Here are some points:
[-75 -21  46  76 -80 -22   2  18  11  13 -53 -36  67 -14  13  66 -42  11
 -57  49  14  -7  -2 -67  15]
[ 73 -47  36  36 -10  15   4 -27  23 -26 -20  21   4  49 -10 -16  18  19
  -7 -61  14 -70  44  48  -3]
[ 20 -60 -10  58   5  17  41  44 -33 -43  -5 -21  45  -6 -37  35 -20  32
 -23 -42 -17 -53  -9  10  29]
[-19  54 -45 -69  40  22 -28 -26 -14  52  38  22  -3  -6  27 -18  42 -27
  10  56  -6  56 -17  -9 -45]
[ 55 -26 -20  18  10  56   2 -16 -24   6   5  29  63  49   4  -4  65  16
 -33   0  -1 -44   5  18 -36]
[ 41  14 -54 -49  38  61 -19 -28 -36   2  18  55  22  51   4 -19  53  -5
  -8  10 -12   4 -24  30 -31]
[-68  56  12 -25 -12 -26 -17 -25  21  68   6 -20   7 -33  52  10   1 -22
 -11  74  25  51  10 -52 -32]
[-49 -38  20  70 -13 -23  43  55   5  -4  -4 -82  43 -50  13  53 -54  43
 -44 -26   6 -50  21 -39  41]
[-67  -9 -20  35  27  -8  36  60  -7  26  22 -94  43 -65  30  45 -34  39
 -45  -6   6 -19  22 -48  25]
[-18  61 -55 -92  36  17 -43 -24 -27  21  28  44 -35  -2  -6 -23  18 -47
  32  64 -24  93 -57  -3 -35]
[-32 -10  51  50  -6 -55  28  20  47  25  -2 -69  -4 -38  43  11 -34  31
  -9 -31  41 -43  60 -23  18]
[-49  54 -36 -49  80 -24  17  21  19  48  66 -64 -38 -57  62 -13 -14  11
  11 -18  20   8  36 -13   2]
[  93  -29  -46  -49   38   25  -13   10  -59 -123    9   77  -75   33
 -124  -53    5  -26   72  -60  -68   27  -83   88   33]
[-28  77 -89 -94 102  46  -6 -23  -8 109  97 -26  24 -22  95 -21  68  -4
 -17  52  21  28  18 -21 -77]
[ -1 -32  14  26  -4 -37  18  33  -6 -54  -8 -28 -33 -27 -49   8 -45   8
  13 -44 -10 -12 -11  10  52]
[ 47   0 -12 -35  30   9  -3 -21   0 -16  17  23 -32  12  -9 -30  23  -3
  29 -35  -8  -5   6  37 -11]
[-34 -48  31  84 -76   3  18  28  -8  -9 -54 -32  82   4  -9  63 -27  20
 -57  27   4 -37   6 -52  18]
[  93  -29  -59  -50   40   39  -15    7  -60 -111   16   78  -77   36
 -117  -47    3  -29   62  -70  -65   25  -74   94   35]
[ 25  -2   5 -10  -8  14 -14 -19  -3  -7  -8  28   0  20 -12  -5   8  -9
   6  -1  -1   1  -5  18 -11]
[-29 -29   3  40 -16 -17  22  44 -15 -28  -6 -45   9 -37 -28  29 -49  17
 -15 -21 -14 -21  -7 -14  51]
[-40  10   0   6  -5 -27   0  28  -7 -12  -1 -31 -20 -47 -14  18 -48  -7
   4  10  -7  22 -14 -18  26]
[ 41 -39 -23  31 -10  44   8  15 -37 -42 -22  25  42  43 -39   8  16  16
 -17 -13 -21 -34 -13  15  12]
[-37  43  21 -37   3 -49 -13 -22  34  33   9 -11 -55 -27  32 -22 -10 -20
  29  25  18  41  10 -15 -14]
[-68  64 -16 -42  36 -17  -3 -13  31  95  41 -40   1 -41  85  -5  13 -10
   0  43  35  30  29 -43 -38]
[ 88  35  -4 -80  44  13 -18 -72  22  -1  35  70 -77  66   4 -83  59 -21
  55 -15   3  13  24  65 -41]
[-42 -25  -1  35 -12 -36  16  58 -12 -48  -7 -51 -13 -53 -44  39 -79  11
  -2 -35 -21  -1 -23 -13  64]
12 more points follow, each with its number after it:
[ -15   89  -88 -125  102   35  -23  -21  -19   80   92    9  -22  -24
   54  -39   53  -28   16   50   -7   70   -7   -3  -62] 0
[-46 -17  20  64 -29 -13  30  40   6   7 -15 -61  56 -27  15  50 -33  32
 -45   3  14 -34  17 -49  18] 1
[ 23 -53  52  54 -31 -42  19  12  14 -56 -29  -9 -30  -6 -43   3 -40  12
  10 -56   4 -41  10  23  43] 2
[ 50 -40 -11  25 -19  44  -3   9 -35 -36 -25  33  44  44 -38  22  18  10
 -22  -7 -25 -32 -22  14   0] 3
[-46 -27  14  63 -22  -8  24  32   3  13  -8 -61  57 -35  16  52 -35  27
 -56   6  10 -35  14 -41  18] 4
[ 75 -46  44  43 -18  14  10 -19  13 -31 -29  25  13  59 -11 -14  30  28
  -7 -58  18 -81  38  43   5] 5
[-14  46  -8 -58  38 -21 -14 -19  19  43  33   5 -43 -20  27 -33  20 -21
  36  14  15  37   4   3 -29] 6
[-42 -27  17  73 -26 -10  25  37   6  10 -17 -60  55 -27  20  56 -32  36
 -49   4   9 -32  17 -43  21] 7
[ 38 -37  -6  27 -14  43   1   3 -24 -13 -17  24  49  42 -13   8  35   6
 -21 -13  -5 -37   8  13 -10] 8
[ -59  -71   37  111  -75  -41   30   81  -17  -75  -54  -71   36  -53
  -67   87 -111   27  -44  -25  -25  -29  -23  -45   95] 9
[-37  -3  13  31 -38   2  -1   1  -3  20 -22 -10  44  -3   8  29 -13  -3
 -34  46   5   5  -8 -39   0] 10
[-26  13  55  27 -67 -18  -9 -34  39  46 -42   2  36  21  47   6  10  -8
 -23  53  34   2  26 -35 -27] 11
Which two of these numbered points are nearest to each point below, looking only along the 5 directions in which the first points spread most? Their numbers follow each, nearest first.
[ -77   98  -60 -108   67  -17  -23  -14    5   77   68  -24  -38  -59
   51  -16    0  -35   15   79    1   99  -12  -45  -36] > 0 6
[ 74 -19  34  26   3  27  17 -40  34  26  -8  20  27  64  55 -37  67  32
  -6 -45  40 -88  73  42 -36] > 5 8
[ -66  -77   43  121  -85  -48   27   79  -16  -66  -60  -69   36  -44
  -73   84 -106   21  -47  -19  -24  -24  -30  -45   89] > 9 7
[ 22 -26  -7  34 -28  57  -3 -15 -23  11 -21  28  74  49   0  21  41  11
 -44  30  -2 -27  -3  -7 -25] > 8 3
[-80  -2  70  53 -57 -80  14  23  40  -4 -31 -72 -17 -69   6  47 -95   8
 -16   4  14  -1  16 -48  46] > 1 7
[ 21  -7   2  -5  -7   8  -5 -10  -2 -12  -9  26  -9  26 -10 -10  15  -3
  16  -4  -6   9 -12  21  -3] > 8 3
[ -7  56 -17 -68  42 -23 -12 -25  20  36  39   0 -47 -16  34 -40  22  -9
  31   5  13  28   8   5 -23] > 6 0
Here are 12 other points, each followed by its number:
[-20  58 -51 -93  32   8 -39 -26 -26  21  31  44 -32  -4  -8 -26  22 -45
  38  61 -24  97 -62  -8 -33] 0
[ 37 -39  -4  12  -2   1   7  23 -22 -68 -10  13 -29   5 -61  -3 -26   2
  20 -51 -34 -12 -26  36  39] 1
[ 73 -43  31  43 -16   8  14 -18  20 -24 -24  23   8  49   3 -26  27  26
  -1 -61  18 -75  39  51   2] 2
[ 81  40  -2 -73  35  17 -35 -76  22  11  16  84 -73  60  16 -91  71 -32
  65 -15  13  16  12  72 -39] 3
[ -2  19 -22 -34  19   1  -7   7 -17 -17  16  12 -33 -10 -17 -14  -6  -9
  21   4 -14  40 -25   4   4] 4
[ -32   83  -21 -104   75  -48  -19  -16   33   38   66  -19 -113  -63
   36  -56  -10  -34   73  -10   10   70    5   17  -10] 5
[ 80  30  -7 -81  34  25 -36 -78  16   8  31  81 -71  60  15 -84  71 -27
  52 -23   7  11  19  67 -48] 6
[-31  13 -69 -28  27  30  -4  33 -58   5  25 -14  35 -29 -16  26  -5 -13
 -18  39 -27  41 -43 -30   1] 7
[-55  27  30   3  27 -61  23  21  51  48  25 -78 -32 -65  70 -15 -30  22
  10 -27  40 -22  58 -21  10] 8
[ 37 -36  -9  12 -11  31  -3   1 -29 -31 -17  32  22  33 -39   0  15   3
  -6  -8 -19 -13 -21  16   0] 9
[-18   0 -36 -13  67 -12  33  44  -5  -6  47 -58 -26 -54   9  -3 -19  25
   9 -52  -2 -14  15   6  28] 10
[ 20 -10  -1  24  -3  29   8 -14   1  23  -1  -1  51  24  27   8  30  15
 -28   4  15 -36  28   1 -29] 11
Which two of these numbered points are nearest to each point below, looking only along the 5 directions in which the first points spread most? Their numbers follow each, nearest first.
[ 78  29 -33 -95   8  44 -56 -57 -34 -36   0 127 -50  73 -52 -57  61 -61
  59  25 -32  70 -66  58 -40] > 3 6
[ -4 -31  17  24  -1 -31  17  34  -2 -49  -3 -27 -38 -35 -44  12 -56   3
  10 -45 -13  -9  -8  13  55] > 1 10
[108 -52  71  45 -87  26 -25 -62  19 -55 -78 105   8 116 -46 -29  43  -8
  14 -15   3 -44  13  54 -18] > 2 9
[  22  -90   70  127  -94   12   36   16   13  -27  -85  -19   99   47
   -1   55  -15   51  -68  -28   19 -110   40  -11   32] > 2 11
[ 44 -33 -15  17 -12  32   3   3 -27 -37 -18  25  24  30 -37   6  16   3
 -15 -13 -21 -22 -20  22   7] > 9 1
[-55  25  22   6  29 -54  30   9  53  52  30 -79 -18 -55  66  -8 -24  20
   0 -28  40 -24  59 -21   5] > 8 10
[-67  37 -34 -30  31  -7   0  16  -3  49  34 -38  16 -48  32  15  -1 -11
 -11  49   4  40 -12 -45 -17] > 7 4
